Small tables with named rows and columns. After each table, cells are looked up by row and column.

Pif =
	Tif	Dumal
Duko	48	179
Bil	161	103
Lom	119	128
Nid	79	186
Sabog	146	169
Nusupap	140	120
Zed	126	153
Dimobi	78	252
Bomu	97	219
Tur	83	213
Lezori	95	126
Leso	51	211
Zofirib	133	159

Dimobi, Dumal => 252
Nid, Dumal => 186
Tur, Dumal => 213
Zofirib, Dumal => 159
Duko, Tif => 48
Duko, Dumal => 179
Lezori, Tif => 95
Lom, Dumal => 128
Bomu, Dumal => 219

Table Tud
        Zufo  Lik  Difab  Rud  Lugekuz  Lugomiz
Bimi      99  169      4  222       62      197
Kaz       61   10    144   48      128       18
Nuge      74  150      3  180       75      172
Nem      157   63    123   65       84       75
Safa      38  206     43  129       93      130
Risemi    48   78     50   78       75       78
Fel       56  187     27  129       71      149

Bimi, Lugomiz => 197
Fel, Lugomiz => 149
Risemi, Rud => 78
Fel, Zufo => 56
Nem, Zufo => 157
Safa, Lik => 206
Fel, Lik => 187
Fel, Difab => 27

Fumizi:
columns: Ruba, Dapudi, Fevetup, Zazak, Saf, Kiniso, Mim, Pel, Bofiza
Soziva: [967, 507, 690, 183, 490, 571, 740, 76, 714]
Sav: [880, 628, 582, 297, 592, 521, 615, 174, 611]
Relab: [496, 550, 381, 471, 527, 496, 495, 400, 441]
Mita: [251, 416, 374, 583, 564, 475, 370, 801, 444]
Fidirag: [527, 423, 467, 701, 489, 471, 404, 475, 563]
Magav: [768, 483, 689, 345, 507, 588, 586, 387, 596]
Zaderor: [409, 463, 457, 511, 474, 535, 566, 571, 546]
Sir: [736, 583, 706, 365, 455, 562, 709, 205, 598]

Zaderor, Mim => 566
Magav, Dapudi => 483
Zaderor, Ruba => 409
Magav, Mim => 586
Sav, Bofiza => 611
Relab, Pel => 400
Sav, Dapudi => 628
Sir, Saf => 455
Soziva, Bofiza => 714
Magav, Fevetup => 689
Magav, Kiniso => 588
Row with the largest Bofiza: Soziva

Gevo
|  | Zilimen | Fom | Ridas | Nubifo | Doz | Tevi | Lal | Fif | Fisumuz | Tif |
|---|---|---|---|---|---|---|---|---|---|---|
| Sezu | -2.710 | -1.092 | -5.191 | 4.400 | -5.202 | -0.600 | -3.657 | 2.818 | -4.240 | 0.356 |
| Pefosu | -7.607 | -4.281 | 1.184 | -4.835 | -4.088 | -0.576 | 0.817 | -3.167 | 0.179 | -0.650 |
| Duta | -3.087 | -2.259 | -4.383 | 5.860 | -5.463 | -0.434 | -4.195 | 1.569 | -6.531 | -0.598 |
| Kopibeg | 0.133 | 4.835 | -3.270 | 3.090 | -1.252 | -4.944 | -5.884 | -9.198 | -4.196 | -5.050 |
| Sobor | 3.555 | -2.617 | -4.406 | -5.260 | 1.573 | -1.714 | -3.423 | 1.373 | -4.085 | -4.279 |
| Rit | -1.173 | -0.304 | -4.294 | 4.166 | -3.137 | 0.110 | -5.188 | 1.451 | -5.582 | 0.256 |
| Vevuroz | -0.044 | -6.571 | -4.354 | -4.881 | -4.162 | -3.203 | 2.553 | -3.270 | -2.767 | -0.785 |
| Dogi | -1.854 | -0.005 | 0.450 | 0.882 | -3.875 | -2.647 | -1.348 | -4.189 | -3.090 | 1.283 |

What is the Tif of Dogi in Gevo?
1.283
What is the Zilimen of Rit in Gevo?
-1.173
What is the Lal of Rit in Gevo?
-5.188
What is the Doz of Duta in Gevo?
-5.463
What is the Fom of Pefosu in Gevo?
-4.281
What is the Zilimen of Dogi in Gevo?
-1.854

Lisides:
	Zim	Larofi	Nurorer	Zuto	Gifaf	Duboma	Romot	Pid	Letakol
Sen	1343	5211	2440	-109	6385	6916	3556	3147	5024
Domep	1573	-1808	2936	-3836	902	-1528	2874	1574	-1952
Fogiva	6754	5353	7729	1375	4491	1724	8009	7860	5169
Zurik	2590	6143	3597	256	7172	7069	4709	4503	5991
Ditedi	-3483	-3509	-5620	435	-2960	-1598	-5699	-5154	-3413
Mitil	6029	5044	7032	-867	6464	3638	7456	7079	4885
Rur	-342	-3430	-2399	-298	-1953	-2608	-2969	-2588	-3307
Sov	6456	4115	7943	-970	5507	2098	8204	7471	3942
Kuporim	-3054	-4446	-5220	-229	-3493	-2753	-5548	-5084	-4335
Deme	-3329	-2163	-5850	1989	-2512	-628	-5895	-4768	-1969
Gime	6691	5430	7977	-754	7116	3950	8499	7970	5246
Nid	2525	4114	4105	-1935	7173	5986	5165	4202	3936
Sep	4455	6819	5304	3470	4494	4166	5853	6211	6717
Zamat	-4162	-4434	-5503	-1135	-3645	-2719	-5305	-5308	-4464

Rur, Letakol => -3307
Fogiva, Gifaf => 4491
Sep, Letakol => 6717
Nid, Zim => 2525
Sen, Romot => 3556
Zurik, Letakol => 5991
Fogiva, Zim => 6754

Sem =
columns: Fetufu, Gebefe, Lidose, Donad, Duzuva, Bal, Nuber, Los
Motare: [14, 29, 7, 23, 7, 13, 24, 75]
Gov: [18, 14, 27, 19, 18, 25, 25, 3]
Fom: [16, 14, 20, 21, 19, 22, 26, 28]
Fuzem: [17, 19, 20, 21, 15, 20, 25, 27]
Totavob: [15, 26, 22, 22, 20, 22, 22, 23]
Mef: [21, 21, 25, 23, 26, 24, 24, 10]
Pero: [18, 20, 18, 23, 21, 21, 24, 38]
Voda: [22, 10, 22, 23, 26, 24, 25, 23]

Duzuva of Totavob = 20
Fetufu of Pero = 18
Nuber of Fuzem = 25
Gebefe of Fom = 14
Donad of Voda = 23
Los of Voda = 23
Los of Totavob = 23
Lidose of Mef = 25
Lidose of Fom = 20
Fetufu of Gov = 18
Bal of Totavob = 22
Fetufu of Motare = 14
Bal of Mef = 24

